0: [ 54 145 181  88 156  98 123 142 116 114  50 104 193 152 115 122 175 145
 172 166 177  64 155  89 133  51  92  38  99 135 192  92]
1: [ 96  50 176 120 220   0 162 119 133  44 127 144 126 133 203 136 139 199
 184 130 105  45 167 206 104 139 156  92  96 137 210 189]
2: [128 135 222 149 228   0 100  89 144 142  92 126 126  75 133 110 129 199
 210 123 150  94 108 172 157  98 213  80 157 126 171 192]
3: [145 101 120 106 188 161  87 171 100 117 108 105 177 127  61 179 120 137
  93  96 167 167 130  72 109 127 103 128  99 127 122 122]
4: [103  87  96 158  70 119 193 130 133  73 164 164  96 221 184  97 109  85
 116 179  93  79 120 153 111 141  83 125  71 148 139 112]
5: [ 78 111  86 145  82 134 223 140 108 129 133 104 150 164 162 103 156  85
 127 165  69  90 127 142  90 140 101 116 113 131 110  76]
6: [ 87 154 139 114 102 149 164 136 129 182 117  90 153 118 146 102 172  85
 146 174  90  93 143 125 118 131 126 108 149 105 113  81]
7: [ 98  77 153 116 192   0 163 117 133  51 123 143 146 136 195 126 141 207
 163 129 110  51 163 212  86 134 138  91 112 132 211 172]
8: [182 124 137 120 167 137  67 127 153 128 129 129 131 123  75 171  88 161
 121  82 181 170 115  90 153 147 140 135 130 130 126 159]
9: [177  98 111 115 147  91  82 107 153  80 161 165  55 125 124 178  97 139
 100  76 168 138 143 118 134 127 139 178 111 115 179 141]
10: [170 129  96 171  75 161 149  97 133 102 167 163  67 156 171 103  77 132
 143 120 110 142  88 158 138 162 154 168 113 162 110 180]
11: [157 150 121  87 117 224  80 201  76 129  99 118 197 172  37 163 103 134
  22 109 197 192  89  68 133  97  41 111  78 161 109 133]
12: [ 95 128 116 101 190 120  84 165  81  83  78 123 189 125 111 152 151 142
  94 139 166 119 142 110 101  46  89 109  63 151 171  92]
13: [129  64 143  65 166   7 146 166 116  45 131 135 159 153 133 156 115 160
  61  68 132  88 175 142 104 133  55 134 101 117 173 148]
14: [166 123  97 152 116 160 122 103 140 154 153 140  92 125 124 113 111 105
 139 117 127 172 114 113 124 158 167 168 136 109  97 128]
15: [122 134 162 198 166  62 120  38 162 141 154 170  42  87 228  67 113 162
 255 178  93  90 104 215 158 131 246 132 163 147 156 199]
16: [126 120 163 137 151  64 165  94 144 126 161 132 114 145 152  88 124 138
 188 159 104  99 114 163 134 159 159 125 154 111 148 176]

[190 140 178 130 203  89  54  98 145 143 139 135 114  63  76 153  89 191
 138  57 159 187  91 143 156 153 200 165 170 118 126 203] 8
[ 85 195 169 133 160 167 112 139 100 199  74  68 171  70  99 114 200 109
 173 172 153 115 125 109 128  60 178  85 170 125 130  91] 6
[ 90 139  73 123  65 170 207 177  80 113 117  99 167 185 139 121 153  82
  86 144  75 124 126 130  81 127  68 123  92 145  89  80] 5
[170 141  59 152  44 219 117 103 149 147 153 147  60 122 118 133 119  83
  74 113 127 178 134 103 137 130 116 176 150 135  90  69] 14
[130 132 216 163 248  35  79 102 130 148  83 140 141  41 128 134 124 215
 219 122 155 119 115 172 138 106 225  84 146 133 155 210] 2
[176 123  99 128  65 218 132 119 149 162 156 130  87 122  97 124 100  92
  75  82 101 180 106 125 140 176 109 182 155 117  57 122] 14
[135  70 142  69 161  27 146 170 115  57 125 128 167 154 121 150 116 151
  46  63 141 107 163 129 116 131  50 126  98 126 155 135] 13
[174 105 124 151 153 150 111 106 142 140 154 133  86 113 117 137 101 128
 161 116 124 166 113 125 133 168 179 163 141 112 108 147] 14
[104 184 136 134 109 196 135 146  94 199 100  77 150  94 113 105 183  87
 155 177 130 134 123 109 123  97 152  99 152 130 108  76] 6
[ 53 165 194  96 165 105 106 148 118 123  42 105 197 152 102 115 170 147
 169 173 193  63 149  83 137  34 105  38 106 140 202 104] 0
[118 131 148 200 151  67 139  44 151 120 150 170  58 101 224  80 123 165
 242 173  97  89 108 214 147 126 227 131 145 147 157 189] 15
[118 135 162 111 215  57 108 143 102  95  83 109 160  77  88 148 157 177
 132  98 169 123 152 129 112  85 157  93 129 149 163 144] 12
[146  71 132  61 154  48 125 179 115  53 120 128 172 136 109 157 112 152
  32  65 137 122 158 122 108 124  48 133  93 130 143 136] 13
[102 108 103  92  92 135 171 173 123  99 125  99 159 190 101 142 137  93
  58 126 119 115 143  93 100 134  47 122  92 128 124  88] 5
